128 stands for zero in the data rows.
Each row below has a hidden score, from 0 to 20, with 10 about the middle. What is it? The score is a weighted sum of the row's numbers plus the product of two more (or one squared), each taken from its middle value.
c(96, 152, 122, 97, 150, 158, 149, 110, 106, 106, 158, 139, 122, 118, 159, 129) -> 12
c(130, 119, 144, 125, 130, 139, 137, 113, 92, 121, 130, 134, 148, 104, 139, 124) -> 10
c(151, 130, 120, 131, 98, 110, 94, 125, 136, 144, 95, 150, 122, 135, 107, 82) -> 13
c(218, 54, 64, 243, 40, 14, 114, 175, 183, 231, 41, 73, 185, 142, 31, 127) -> 16
c(117, 139, 121, 115, 138, 139, 139, 129, 123, 119, 138, 126, 109, 135, 135, 130) -> 12
c(105, 156, 127, 113, 146, 141, 153, 128, 119, 111, 146, 135, 106, 138, 148, 137) -> 13
c(118, 136, 119, 109, 147, 145, 137, 118, 114, 118, 149, 130, 123, 126, 136, 121) -> 10
c(122, 136, 145, 122, 115, 126, 143, 132, 118, 121, 116, 150, 125, 119, 143, 113) -> 9
c(77, 132, 164, 91, 186, 191, 147, 93, 78, 74, 191, 140, 106, 148, 166, 167) -> 9
c(123, 149, 170, 115, 127, 140, 106, 98, 107, 107, 113, 183, 118, 156, 134, 83) -> 8
c(156, 114, 124, 146, 86, 105, 102, 132, 135, 147, 100, 140, 128, 151, 106, 109) -> 11
c(150, 94, 103, 154, 115, 114, 145, 142, 135, 150, 124, 95, 142, 124, 107, 163) -> 8
c(51, 221, 142, 56, 160, 189, 148, 108, 142, 68, 166, 169, 49, 208, 178, 76) -> 11
c(148, 109, 85, 150, 119, 96, 111, 150, 158, 161, 125, 97, 122, 125, 93, 132) -> 12
c(80, 167, 124, 94, 159, 156, 161, 159, 192, 120, 169, 91, 67, 134, 151, 140) -> 3
c(173, 84, 96, 194, 112, 52, 88, 156, 178, 189, 110, 100, 118, 126, 57, 140) -> 11
c(135, 95, 134, 142, 127, 137, 136, 112, 89, 130, 126, 119, 167, 118, 125, 165) -> 9
c(192, 72, 80, 191, 71, 62, 95, 168, 176, 197, 71, 84, 163, 119, 57, 135) -> 14
c(27, 255, 228, 0, 198, 255, 134, 58, 86, 0, 179, 255, 33, 210, 250, 21) -> 5
c(158, 107, 112, 156, 111, 95, 111, 129, 130, 160, 104, 117, 145, 97, 103, 105) -> 12
c(85, 174, 166, 83, 144, 156, 145, 119, 114, 84, 145, 178, 86, 148, 172, 92) -> 10
c(120, 120, 137, 114, 136, 140, 131, 120, 124, 117, 142, 123, 121, 124, 138, 119) -> 9
c(126, 123, 149, 142, 137, 160, 208, 101, 38, 115, 147, 111, 218, 44, 190, 220) -> 2
c(113, 139, 121, 109, 133, 141, 140, 139, 147, 130, 141, 109, 101, 126, 137, 126) -> 10
c(97, 161, 151, 92, 138, 150, 140, 119, 115, 96, 141, 166, 95, 143, 160, 96) -> 11
c(203, 96, 82, 180, 49, 53, 54, 162, 195, 196, 67, 106, 149, 143, 37, 80) -> 19
c(140, 110, 105, 134, 119, 117, 123, 143, 153, 148, 127, 101, 129, 114, 112, 127) -> 10
c(135, 104, 126, 133, 126, 134, 132, 116, 98, 131, 128, 122, 150, 120, 124, 145) -> 10
c(110, 147, 120, 127, 125, 132, 162, 140, 134, 115, 141, 128, 120, 162, 130, 156) -> 6
c(107, 159, 102, 140, 127, 103, 138, 157, 141, 135, 150, 122, 116, 157, 112, 139) -> 11
c(145, 109, 119, 143, 109, 113, 126, 121, 112, 147, 108, 128, 148, 107, 119, 121) -> 11
c(113, 139, 116, 103, 149, 152, 134, 115, 119, 112, 155, 128, 115, 133, 138, 114) -> 10
c(128, 115, 125, 124, 127, 142, 153, 119, 88, 127, 138, 121, 156, 95, 147, 154) -> 7
c(135, 117, 104, 142, 126, 111, 137, 135, 116, 148, 129, 114, 143, 100, 120, 134) -> 12
c(103, 138, 120, 104, 149, 157, 149, 117, 102, 113, 158, 126, 125, 112, 149, 143) -> 11
c(109, 147, 124, 98, 153, 155, 134, 110, 125, 109, 155, 128, 117, 135, 139, 113) -> 8
c(123, 131, 109, 112, 121, 136, 131, 127, 123, 125, 139, 126, 118, 125, 132, 134) -> 9
c(138, 105, 115, 127, 119, 135, 102, 125, 136, 133, 128, 112, 143, 115, 120, 138) -> 8
c(164, 119, 79, 159, 119, 87, 98, 148, 142, 161, 122, 92, 158, 128, 99, 145) -> 13
c(135, 110, 118, 124, 124, 127, 112, 126, 125, 131, 131, 120, 138, 112, 120, 127) -> 9
c(147, 129, 126, 129, 103, 116, 100, 127, 134, 139, 97, 148, 128, 135, 115, 89) -> 12
c(137, 146, 168, 95, 119, 159, 76, 94, 120, 101, 100, 185, 112, 154, 127, 85) -> 11
c(121, 149, 142, 95, 129, 153, 118, 110, 112, 106, 133, 158, 109, 134, 144, 108) -> 12
c(137, 117, 116, 136, 125, 119, 130, 133, 111, 138, 124, 118, 151, 102, 129, 135) -> 11
c(133, 87, 136, 164, 146, 116, 117, 113, 120, 137, 144, 109, 138, 140, 106, 148) -> 4
c(125, 119, 128, 142, 130, 126, 171, 129, 95, 127, 130, 120, 146, 115, 136, 186) -> 10
c(127, 110, 135, 132, 131, 151, 179, 117, 60, 126, 143, 118, 189, 69, 167, 191) -> 5
c(116, 123, 120, 114, 147, 146, 137, 128, 134, 119, 153, 108, 114, 135, 133, 131) -> 8
c(147, 114, 115, 134, 125, 126, 106, 115, 120, 131, 130, 129, 141, 125, 109, 130) -> 10
c(141, 138, 131, 130, 106, 113, 114, 121, 116, 133, 99, 166, 127, 138, 123, 80) -> 13
c(142, 116, 112, 151, 126, 96, 103, 141, 159, 155, 126, 123, 102, 144, 94, 122) -> 11
c(87, 144, 188, 91, 191, 196, 132, 71, 70, 65, 183, 153, 118, 159, 180, 146) -> 6
c(111, 150, 162, 116, 160, 141, 132, 99, 87, 100, 133, 158, 136, 145, 154, 104) -> 10
c(148, 115, 114, 130, 131, 135, 101, 113, 122, 122, 142, 126, 144, 126, 109, 140) -> 8
c(139, 123, 164, 134, 116, 130, 127, 109, 86, 128, 108, 148, 148, 108, 144, 119) -> 12
c(132, 106, 142, 137, 135, 145, 171, 117, 62, 128, 139, 119, 188, 74, 162, 183) -> 8
c(129, 104, 123, 131, 148, 131, 136, 129, 128, 128, 144, 107, 129, 121, 124, 153) -> 10
c(110, 128, 124, 133, 156, 138, 168, 147, 138, 117, 158, 85, 120, 139, 129, 187) -> 6
c(121, 135, 106, 118, 131, 125, 144, 142, 140, 133, 142, 116, 110, 114, 134, 134) -> 10
c(123, 133, 137, 120, 119, 128, 141, 132, 117, 122, 120, 146, 125, 119, 141, 116) -> 10
c(108, 143, 115, 116, 146, 129, 161, 147, 160, 130, 147, 104, 99, 112, 142, 138) -> 9
c(45, 228, 206, 54, 156, 170, 160, 116, 118, 47, 153, 225, 49, 176, 211, 67) -> 10
c(167, 118, 129, 149, 87, 94, 87, 138, 146, 155, 71, 145, 141, 136, 99, 89) -> 15
c(113, 130, 110, 106, 140, 148, 141, 135, 143, 123, 152, 108, 107, 122, 136, 141) -> 9
c(120, 130, 117, 119, 123, 139, 143, 125, 122, 124, 136, 130, 118, 136, 131, 131) -> 10
c(167, 163, 148, 130, 71, 89, 43, 120, 156, 144, 52, 203, 112, 162, 98, 12) -> 15
c(137, 122, 132, 142, 130, 130, 167, 133, 99, 131, 125, 124, 146, 114, 137, 174) -> 11
c(98, 155, 154, 95, 141, 149, 143, 121, 110, 95, 144, 163, 99, 138, 159, 107) -> 11
c(114, 125, 119, 115, 144, 148, 146, 120, 102, 121, 151, 121, 132, 108, 139, 147) -> 11
c(132, 142, 180, 134, 111, 123, 131, 97, 74, 122, 94, 178, 151, 103, 159, 90) -> 12
c(128, 112, 135, 131, 133, 142, 158, 118, 77, 127, 137, 120, 166, 84, 154, 167) -> 8
c(114, 162, 154, 79, 131, 166, 111, 103, 107, 93, 132, 177, 99, 146, 155, 99) -> 14
c(118, 121, 138, 112, 138, 148, 129, 119, 125, 114, 147, 122, 122, 124, 140, 119) -> 8
c(92, 199, 165, 81, 137, 160, 141, 117, 130, 82, 124, 183, 92, 144, 181, 62) -> 8
c(116, 138, 120, 105, 150, 150, 135, 115, 116, 113, 151, 130, 122, 129, 137, 117) -> 9
c(105, 153, 102, 104, 159, 145, 149, 133, 121, 116, 168, 115, 115, 128, 140, 137) -> 11
c(119, 132, 156, 114, 161, 156, 138, 107, 95, 102, 146, 135, 129, 143, 152, 119) -> 10
c(146, 112, 114, 142, 114, 111, 112, 122, 122, 148, 116, 124, 140, 107, 111, 112) -> 11
c(115, 129, 150, 114, 155, 155, 134, 108, 97, 104, 148, 134, 131, 139, 150, 124) -> 10
c(111, 169, 174, 122, 112, 118, 162, 143, 117, 107, 91, 193, 122, 116, 165, 103) -> 10
c(119, 151, 106, 107, 121, 135, 119, 131, 148, 125, 132, 137, 96, 153, 129, 109) -> 13
c(137, 123, 117, 144, 123, 115, 142, 137, 130, 138, 121, 117, 147, 117, 129, 145) -> 9
c(103, 153, 115, 123, 139, 129, 144, 146, 150, 112, 150, 127, 95, 163, 136, 131) -> 8
c(84, 183, 148, 109, 161, 158, 169, 139, 138, 86, 168, 133, 79, 154, 175, 160) -> 13
c(139, 105, 113, 129, 118, 119, 106, 131, 134, 140, 120, 115, 144, 111, 110, 132) -> 10
c(162, 123, 79, 158, 85, 75, 91, 148, 155, 168, 102, 120, 138, 125, 69, 110) -> 10
c(135, 106, 153, 140, 129, 150, 190, 118, 43, 122, 145, 119, 206, 55, 173, 206) -> 2
c(173, 103, 97, 149, 99, 109, 134, 145, 109, 171, 96, 97, 213, 38, 140, 173) -> 2
c(139, 102, 120, 130, 125, 121, 96, 127, 132, 134, 131, 115, 151, 104, 116, 138) -> 9
c(84, 199, 163, 57, 159, 187, 130, 95, 94, 66, 154, 184, 78, 163, 184, 74) -> 14
c(113, 140, 109, 127, 117, 126, 156, 138, 131, 129, 134, 129, 113, 144, 130, 147) -> 11
c(90, 167, 135, 118, 153, 136, 175, 136, 115, 112, 148, 137, 101, 157, 160, 149) -> 13
c(143, 123, 173, 143, 113, 115, 119, 106, 86, 130, 97, 156, 161, 104, 140, 99) -> 13
c(61, 209, 196, 64, 155, 166, 157, 113, 119, 52, 153, 213, 63, 174, 194, 73) -> 7
c(169, 86, 98, 191, 111, 54, 84, 156, 182, 190, 107, 103, 117, 132, 57, 137) -> 10
c(74, 188, 177, 75, 143, 157, 149, 118, 115, 77, 147, 190, 81, 156, 180, 87) -> 10
c(213, 66, 56, 220, 41, 26, 70, 185, 209, 233, 41, 77, 164, 131, 22, 118) -> 17
c(151, 105, 109, 159, 119, 88, 100, 142, 156, 163, 116, 116, 115, 131, 86, 126) -> 12
c(182, 84, 82, 202, 67, 54, 113, 164, 162, 196, 70, 100, 167, 132, 57, 126) -> 13
c(129, 148, 152, 127, 111, 129, 101, 128, 144, 134, 108, 143, 128, 141, 142, 77) -> 10
c(104, 150, 91, 124, 142, 105, 172, 180, 187, 142, 160, 88, 85, 113, 141, 170) -> 10
c(131, 112, 93, 134, 134, 123, 127, 131, 117, 138, 149, 104, 142, 110, 114, 158) -> 9
c(163, 135, 117, 159, 94, 81, 89, 153, 195, 153, 97, 119, 112, 193, 87, 77) -> 14
c(118, 145, 172, 123, 165, 130, 115, 100, 91, 104, 117, 164, 140, 151, 146, 95) -> 11
c(136, 112, 117, 125, 124, 129, 114, 130, 125, 132, 131, 116, 144, 109, 121, 131) -> 9
c(145, 80, 144, 159, 125, 132, 139, 108, 72, 132, 118, 114, 189, 119, 122, 186) -> 9
c(149, 89, 98, 172, 98, 113, 165, 153, 166, 161, 113, 80, 146, 145, 102, 196) -> 5
c(126, 117, 96, 131, 141, 130, 129, 132, 115, 135, 154, 100, 141, 111, 120, 165) -> 10
c(162, 98, 114, 182, 126, 65, 76, 163, 188, 179, 112, 122, 90, 155, 62, 125) -> 2
c(116, 141, 124, 114, 143, 131, 139, 135, 152, 127, 144, 114, 105, 114, 137, 121) -> 9
c(116, 150, 177, 128, 157, 130, 118, 94, 97, 104, 109, 165, 146, 163, 147, 82) -> 6
c(163, 96, 102, 164, 72, 86, 86, 153, 206, 162, 88, 99, 122, 171, 70, 134) -> 5
c(162, 88, 90, 153, 103, 103, 121, 151, 162, 160, 109, 86, 136, 120, 93, 151) -> 8
c(150, 93, 113, 141, 112, 109, 101, 130, 148, 143, 121, 100, 155, 92, 104, 137) -> 4
c(169, 96, 96, 164, 77, 86, 86, 156, 208, 165, 88, 93, 127, 170, 71, 132) -> 6
c(148, 112, 112, 137, 127, 126, 97, 105, 123, 132, 127, 132, 147, 126, 102, 138) -> 11
c(133, 118, 109, 136, 114, 125, 141, 135, 136, 138, 127, 115, 127, 134, 121, 143) -> 9
c(139, 108, 111, 141, 113, 125, 145, 136, 136, 139, 121, 114, 129, 138, 112, 148) -> 9
c(117, 132, 113, 111, 136, 141, 136, 133, 141, 127, 142, 116, 108, 123, 135, 129) -> 11
c(219, 38, 54, 234, 57, 35, 95, 204, 237, 231, 56, 33, 157, 125, 23, 179) -> 10
c(162, 92, 112, 150, 100, 111, 131, 136, 95, 163, 92, 95, 199, 42, 125, 157) -> 2
